The rows of T fall into 4 groups, and each row is roughly a mix of its group's hidden directions.
T, 135 rows:
[[ 19  39 -26 -19   1 -18  24 -12  -8   0]
 [-29  19  -3  -9  30   7   9   4 -16 -37]
 [  9 -28 -16 -28   6  -4 -26 -29  15  18]
 [-26 -27  -4 -24  17 -29  23  -3 -15  10]
 [ 26  32  -1 -20  -2 -34   2 -10 -20 -17]
 [-18 -17  28   3 -31  -2  25  13  22  19]
 [ 19  28 -38 -18  11   3  20 -23  -3   6]
 [ 12  11  31 -40  -8 -22  18  -8   9  13]
 [-25  41 -30 -16 -12  -3 -20  -3  -4   1]
 [-15  26  11 -39 -18 -19  14   9  13 -18]
 [ 26 -29  32   9  10  28  -1   1  -1 -22]
 [ -7 -13   7 -44  -2  30   4 -12 -10  25]
 [-19  -2 -12  13  25  35   0 -10 -32 -17]
 [ -4 -41  21  14  -7  20 -16  25  19   0]
 [  1   1 -24 -40  -2   1 -14   0  40   6]
 [ 15  29 -17 -13  -5 -12 -12 -34 -10  29]
 [ 13  22  13  -4 -20  44   0 -13  13  22]
 [ 27   9  -9 -24 -10  23   0 -13  29  30]
 [ 26  11  -2 -18   0   3   5  51  14  -1]
 [  6   8 -38  31 -32  -2  -3 -17 -11  -8]
 [ 35  -3   7  -7 -17  -4  -3 -17  35  30]
 [-27  20   8   3   8  11  34   2 -19 -34]
 [ 11  17 -18 -52   8 -20   5  -3  -6  10]
 [-25   8  -9 -12   0   1  49  13 -18 -11]
 [-16  23  15 -29   0  24   7  21 -19 -28]
 [ -5 -25  -2 -15 -17  -6   0  10   0  52]
 [-28  44  14 -17  -1 -12  24 -12  -1  -2]
 [  6   6  21 -10  22  51   0  12 -11   8]
 [-18   2 -10   5  33  26   4 -14 -30 -26]
 [ 10   1   1   1  10  34 -25  34 -22 -20]
 [ -2  50  -1   3   5   8   8  -9  19 -30]
 [  3  22   3 -41 -25   1 -20 -17  17 -14]
 [-34 -34  -8  23  16  -9   4   9  23 -12]
 [ 30  11   8 -19  19  21 -15  25  31   4]
 [ 27   0   5  42 -21  16 -19  11   9  14]
 [  0  -1  -7  23  12 -27  23   6 -10 -44]
 [-24  11 -14  33  17  -8  21   1 -17 -30]
 [ 29  14 -28  -7 -11   0 -10 -23   6  36]
 [ 22  43   2 -20  -5 -24   1 -18  10  18]
 [  1  12   0 -58   0  -2   5 -14 -15   4]
 [-13  32 -33  17  20   7   4   4 -29  12]
 [ -4 -25 -12  -8  14  -4 -31  28 -29 -18]
 [ 20 -21  -5   1   0  13 -14  39  -3 -35]
 [-11 -39  24   3  22  23   6 -20  18  -3]
 [-28 -18  11   9  21  22  13  28  -6 -27]
 [ 11  -6   7  43  -7 -38  19  -2  -2  13]
 [ -7 -15 -17  24  12 -11  12  -3 -25 -43]
 [ -1  40  -8  -3   2 -29  18 -32 -11  -6]
 [ 19 -23  18 -22 -11 -34  -9  20  24   0]
 [ 26 -26  -2  16 -18 -21 -19  30   1 -20]
 [ 17 -51   0   7  -5 -25 -10   3 -12  12]
 [-33  35   4  12  14  31  15  -3  -9   3]
 [  1 -16  -3  41 -21 -13  -7  37   5   3]
 [ -2 -12  15 -14 -18   0  26 -27  14  39]
 [ 21  -7 -19  25  -9 -15 -43   6 -17   7]
 [-19 -46  12   9  -5  25   3  23   4  -9]
 [-10   4  20 -48  -9   9  13 -22   3  18]
 [-13 -19  10  27  32  27  15   7 -23 -10]
 [-13  22   9 -37   6  10  11 -31  -5  26]
 [  9  49  14 -11 -22   6   1 -20  11 -14]
 [-12 -24   9  43   1 -31   4   5  -6 -18]
 [  4 -10  -2  24  21 -36  24   4 -30  -3]
 [ 11  39 -28  -7 -24  -5 -18  -7  10  23]
 [-24 -22   1  29  32  25   4   8 -17 -10]
 [ -6  23  10 -10  -2  26  21 -26 -28 -25]
 [-19  -9 -19  -7  35  37  -1   9  14 -18]
 [ 14   0   6 -31 -11   8   6 -39  24  23]
 [-45  16 -23   5   2  -3  18 -19 -22  -7]
 [-12 -16  -8  35  16   7 -31  19 -23 -16]
 [ 10   0  -1  -8 -33   1  17 -48   8 -10]
 [ 24 -13 -31  33 -11  -1 -28   6   0  17]
 [ 14   0 -15  20 -10  -8 -18 -48  10  18]
 [  8 -13  16 -27 -32 -12 -28 -19   7 -20]
 [  8   9   4 -35 -22 -34  -3  -7  26  15]
 [ -8 -36  16  13  -4 -23   2   6 -40   9]
 [ -5  17  -1  -2  15 -30  10  43 -21  15]
 [-10  18  24 -43  -1   2  25 -20   8   9]
 [ 25  14 -22  22  -6 -23 -28  27 -14   3]
 [ -8  -3 -17  12   0   3  -5  28 -17 -49]
 [-45 -21   6 -27  -7 -12   2   8 -11  19]
 [ -4 -30 -11  -9  -4  -8   8 -41  20  26]
 [ 15  24 -27  20  20 -19 -11 -25 -11 -22]
 [ 30  24   7   1 -29  15 -33  -2  14 -13]
 [ 32  12 -20  26 -16 -15 -12  30  -7  14]
 [ 10 -10 -29  27   0  -1 -42  20  -6  -9]
 [ 22  21  20 -23 -14 -17  13  -9  36  11]
 [  2  22  15  -3   9  22  37 -31 -14  13]
 [-12   4  16 -18   4  27  20 -46   5  -3]
 [ -1   0   4 -38 -12  21 -25  -6  13  34]
 [ 31   6 -10  40  18  22  -9  13  -7 -15]
 [ 11 -10  22 -21   5  35  14   6  31  21]
 [ 14  32   9 -44  -3 -12   6 -18   4  16]
 [ -8  12  -5  22  36  36   2 -11  24   4]
 [-17  18  14 -44  -2  17  -4 -20 -16  18]
 [  4  21  10 -37 -24  -3  13 -20   7  29]
 [  5  -2   4 -26   5 -37  12 -34  21  11]
 [ -8  25 -31  19   5 -27 -35   2   1  -6]
 [ 13   0   6 -42 -10 -18 -27   7 -25 -15]
 [-33  -2  -7 -16 -17  38  -6 -17  -8  23]
 [-10 -12 -29   7 -12 -16 -18  10 -19 -41]
 [  5 -33 -10  45   9   1  -4  23 -11  -8]
 [  5 -31  28   5 -12   2   8   7  40 -19]
 [-30  11 -13 -31 -10 -38 -12  10  10   0]
 [ 30 -10  13  -1   6 -17 -12  31  22  30]
 [ 17  26   1  35  13 -18   9   6 -27 -22]
 [ 28  43   3  15 -11  25  -4   7  -9  16]
 [ 26  -3 -10  -1 -39  -7  -5 -32  24   2]
 [  9 -33 -25  29 -26   5   0  23   3  14]
 [  1  26   1  15  11   9 -18  10 -15 -47]
 [-29  24  -7  19  12 -31  30   3  14  -7]
 [-30  -7  28   4 -12  -1  39 -11  22  -2]
 [ -1  -7  -8  -3 -13  37 -39  22  17  10]
 [ 17  -4  -8   3 -20  -1   2 -36  33  29]
 [-14   8   1 -38  17   1  23  -9  27 -27]
 [ -4  26  14  21   0 -35  28 -19   5  18]
 [  8 -12 -19  16  15 -16 -25 -35  -5  29]
 [-36   6   1 -13  -5   2  40 -29   9  -2]
 [-19 -22  11  27   2  34   4   7  28  18]
 [ 11  -7  16 -14  -6  34  -6 -40  23  -5]
 [  3  25  11   9  -8  28   8 -26  36 -18]
 [  2 -29  29 -35  -8  14  -8 -24  15   2]
 [-46  22 -10 -29   8 -13  -7   6  -8 -10]
 [-20  -6  13   2 -23  -3   7  45 -14  24]
 [  0  10  27  -6 -13 -15  37 -12  24  25]
 [ 17 -20 -14   1 -13 -32  -6   2  43   7]
 [ -7  17 -23  33  13 -19 -10   9 -32 -18]
 [-16  -7 -25  34  16 -10   6 -37   3  13]
 [-20   1  14  10  27  21  32  -7 -31 -10]
 [ 22 -26  -4  17   0 -20 -18  29  23  21]
 [ 29  -9   3 -17   6  -6   7  -3 -48  20]
 [  9 -19  22 -10  -4  32  -3 -36  20 -15]
 [ -7  18   7  11 -20  29 -11  43 -15  -7]
 [ -3   4 -22  -5 -39 -13   2 -40  13  -6]
 [-24 -10   9  -6 -36 -19 -11  11  11  35]
 [  2  11  14 -43 -22   1  -9  12  27  20]]
In each list below, two rows fit none of the groups, and each other row fits one group, some only roughly. Which are they? Name them in the order they come.
  * z602: [-18  30  -1  -1   7  -7  38  -6 -35   4]
  * z3: [ 28 -21   8  -6 -16  -2 -35  11  30 -11]
  * z735: [ -4 -13  30  -9  -3  22   8  38  29   0]
  * z557: [ 27  15 -12 -36   0 -19   9 -31  -1 -13]
  * z728: [-21  16 -24 -45  14  -3   0 -14   4  16]
  * z612: [  0 -33  -9  16  17  16 -27  22  -5 -28]
  * z135: [ -3  42  13 -17 -10 -19  16 -16 -24 -16]
  * z683: [-32   9 -12 -27  -4  10 -22 -28  17 -19]
  * z85: [ 14   6  11   3 -29 -21  -9  -1  17  45]
  * z573: [  6 -30 -18  37   1  18 -28   6  11  -9]
  * z833: [ 42  13   5  13 -21  -2 -26 -23  13  11]
  * z925: [ 17  16   1 -29 -22 -25  -9 -33 -14  11]
  * z392: [-36 -10  -6   2  19 -25   5  32 -19 -11]
  * z76: [  8  15  13 -11  -9   4 -29  35 -32 -14]
	z728 z833
  * z227: [-30   2   4  48   8  -2  22  12   9  -4]
  * z312: [ 15 -15   3  -6   2  16 -36   8  38  23]
  * z977: [ 17   2  -2  22 -13 -32 -13  29 -24 -21]
  * z474: [  9 -25   2   0 -14  -1   1  13 -18  51]
  * z719: [ 18  -3 -14   1  20 -17 -17  20 -21 -41]
  * z8: [ 19  44  -1 -15  -8 -10   2  22 -29   5]
  * z16: [-19   9  -3 -27  -1  20 -19  19 -31 -27]
  * z64: [ 21 -36  -6  -2 -30  15 -26  14   6  15]
  * z153: [ 33  -5  -7  35  -8  33 -21   3   3  -7]
  * z721: [ 14  34   9 -40  -5  15  -8 -18 -14 -13]
  * z96: [  3  25 -13  27   3  -6  -4   2 -32 -37]
  * z704: [-26   0  22 -12  24  -1  37  26   0 -12]
	z96 z704
  * z416: [-12  -5  -2 -47  -4 -28  14  12 -20  -9]
  * z952: [-24  -5   3  -6 -20   7  11 -42  -1  32]
  * z774: [ 17 -11  26 -34 -28 -21 -13  10  -6  14]
  * z549: [ 11   1  21  -5   7  20  28  24  39 -10]
  * z677: [ 14  -4 -34   1  -9  -3 -30 -14 -36  12]
  * z376: [ -2  -8   3  27 -33 -30 -11   3  28  16]
  * z366: [-20 -35  18   9   3  12 -15  39  -6  -8]
  * z349: [ 18  33 -24  -7   4 -12   4 -42  -3  -1]
  * z251: [  4 -12  -2  -2  -1  23  -5   1  49  30]
  * z791: [  3 -23  16  31  17  23  11 -17  31  11]
  * z737: [-28 -26  13  -4  14 -27  19  24 -17 -16]
	z416 z791
  * z205: [ 37  17  28 -11   4   1  22   1   1  30]
  * z785: [  0  10 -27  27  -2  29   1 -32   9  23]
  * z893: [ 10  25  -1 -24   1   1  10 -41  16  25]
  * z107: [  5  53   6  11   4 -10  22 -12   1 -16]
  * z307: [-14  25 -26  20   2   5   7  12 -42 -12]
  * z777: [ -1 -21  -3  25  25  23   1   3  19 -38]
  * z379: [ -8 -28  29   8 -30  -3  15  -5  33   6]
  * z389: [ -3  21   0  33  -6 -14   9 -11 -30 -34]
  * z904: [  1   8  32 -22  10  11  20   9 -30 -29]
  * z188: [-16 -34  25 -10 -16  24  -5 -13  21  20]
  * z823: [ 14 -25  12  23  10  47   8   4   5 -13]
  * z647: [-29 -14 -18  14  23 -27  -1  26 -11 -21]
  * z296: [-22   9   1 -23   5 -44  14  26  -9   6]
  * z369: [-11  10 -37  14   3 -15  14 -34 -25  -5]
	z389 z823
  * z123: [ -8   8  -9  20  11  17 -23   7 -46 -17]
  * z877: [ -1  34  12  -6   8 -19  36 -24 -20  -2]
  * z909: [ -3  34  -5  25 -38  25  -1   9   3   6]
  * z659: [ 23 -14  10 -18  -5   0 -35   5  40   5]
  * z607: [  6  33   0 -22  -3  15  -2 -38 -18  20]
  * z106: [ 31   1  -2 -14 -26   9 -22 -24  31   9]
  * z182: [-20  15  21 -25  11  33  31 -11  -1  -3]
  * z947: [14 18 10 38 -4 25  9  7 -4 34]
  * z883: [  8 -34  27 -19 -25  11 -24   1  11  17]
  * z871: [-22 -22  18 -36  -1 -20  -1 -15  29  -4]
  * z435: [ 26 -20  -9  31 -23  -1 -25   5  21  17]
  * z747: [ -2  -7   6  16 -14 -24  11   9 -16  50]
	z909 z607
  * z567: [ 27   2 -10  28  27  -3 -17  28  13 -19]
  * z809: [ 32 -20   4  17   3 -26   2   7 -36 -16]
  * z67: [  9  21  -6  27  28  18   4  21 -24  23]
  * z973: [  7  30 -32  16  12  -3  14 -38  -8   1]
  * z59: [ -7  43 -13 -22 -10 -22  16  -8 -12  19]
  * z916: [ -3   1  11 -31 -30   0  24 -16   4  35]
  * z330: [-23   2   6 -34 -16 -23   5 -16   0 -35]
  * z341: [ 12  12  11 -50   1   6 -25  11  17   3]
  * z810: [-18   7   4 -35  12  34  14   6   7 -28]
  * z447: [-12  -5 -35   2 -11 -35 -24  11 -23  -8]
  * z779: [-17   3  19  -1  21 -30  19  22 -19 -28]
	z447 z779
  * z781: [25 -9  3 39 19 32  0 15 -9 11]
  * z616: [ -1 -37  -9 -34  -5 -28   5 -15  11  14]
  * z90: [ -8  -4 -28  11  14 -28 -27 -21 -21 -21]
  * z131: [ 15  44 -10  -8 -15  26  -6 -21 -17  -2]
  * z140: [  8  -8 -20  29   9   2 -28  39  11 -11]
  * z299: [ -9 -16 -14 -28  19   4  -3 -28  38  11]
  * z854: [-11 -47  17   6   2   6 -15  18  29  -3]
  * z584: [ -1   7 -26  14  -2   1   2 -50  -6  24]
  * z663: [-20  25  16  24   8   3  34 -10 -27 -13]
  * z457: [ -2 -45 -19 -14  25  -8 -15   3  -5 -22]
  * z715: [ -7 -33  18  23  25  10  26  13  -4 -21]
	z854 z715
  * z693: [-15  28 -13  25  30   1   3   9  -7 -34]
  * z558: [  0   4   0 -50  -2   9 -16  14  28 -13]
  * z744: [ -7 -24   3 -36 -13  -5 -29 -24  20  11]
  * z504: [  4   6  -5  22  -1  45   4 -28 -21 -15]
  * z490: [-43 -17   7  -7  11 -23  23 -12  13 -18]
  * z257: [  5  -9  13  24   7 -14  -1  25  16 -45]
  * z572: [ 21  37 -25   8  -9  17 -16 -15 -19  18]
  * z842: [  8 -25 -26  28  -3 -12 -30 -16 -21  10]
  * z847: [ 11 -10 -26  35 -19 -26   3  20 -19  -9]
  * z861: [ 12 -26   8  20   5 -10 -35  16   0 -34]
	z744 z572
  * z929: [  0 -25   8 -10 -25  32 -21  -6  24  24]
  * z501: [ 14  43  -1 -37  18  -4   1 -14  -2   6]
  * z620: [-10 -38  29  -4  24  15 -13  10  13 -21]
  * z846: [  6  18 -13 -20 -18 -39  -3   5  20  29]
  * z756: [ -9   5  10 -16  -3  57  -4 -13   8   6]
  * z91: [ 16  13  -4 -42 -27  10 -28   1   1  15]
  * z604: [-25  23 -17  23 -19  -3   4  20 -13 -33]
  * z104: [  0  -8   3 -28 -36   3 -33   0  19  18]
  * z565: [  2 -10   5  46   2   5   8   7 -18 -36]
  * z954: [  9  17  23 -28  -4  27  21  24  -9  23]
  * z586: [ -4 -21   6 -39  25  29   0   2 -10 -20]
	z565 z954
  * z98: [ -5  16  -3 -37   7  -7   3 -43  19  -4]
  * z451: [  7   9  -2 -38 -28  13   3 -31   4  22]
  * z374: [ 50  17   9   4 -14  -9   5  20   6  21]
  * z367: [-24  28  13 -17  16  21  16  13 -15 -30]
  * z46: [ 32 -23   8  32  10  15 -15  29   2   5]
  * z444: [  4  -3 -16  -4  -5  16  -6 -45   9  36]
  * z58: [ 27 -31  21  13  18  20 -15  15  21   9]
  * z357: [-24 -21  -9  22  14 -35  -3  26  -1 -16]
  * z972: [ -1  -3 -22  28  28  15   0  23 -13 -31]
  * z207: [  9  22  -8  11  22  18 -28  35  20  -6]
  * z449: [ 10 -24  -6  11 -12  12 -43  13  21 -22]
  * z975: [  2 -38   3  17 -20   5 -41   4  -7   9]
	z98 z451
  * z671: [ 36 -21  22 -11 -19 -24   8  -3  24   8]
  * z874: [-25 -10  21  18   2  13   0  49   2  -4]
  * z25: [-19  -1   2   9  27  10 -18  28 -33 -22]
  * z489: [ 15   8 -14  -1  -2 -49 -20 -23  -2  15]
  * z386: [  2  22 -46  30   4   1 -15 -13 -11  -3]
  * z971: [-13 -10   3   4 -20 -49   8  -2  29   9]
  * z608: [ -1  10  35 -12 -13  20  44   6   0   6]
  * z626: [ 27  19  14  -4  -8  41  -7 -23   6 -18]
  * z272: [ -6  10 -25  36  15 -32   9 -23   3  -9]
  * z689: [-34   8  -3 -31   8  21   6 -22 -19 -20]
  * z434: [-21 -24  42  -5  10  -9  13  28  -5  -3]
	z386 z434
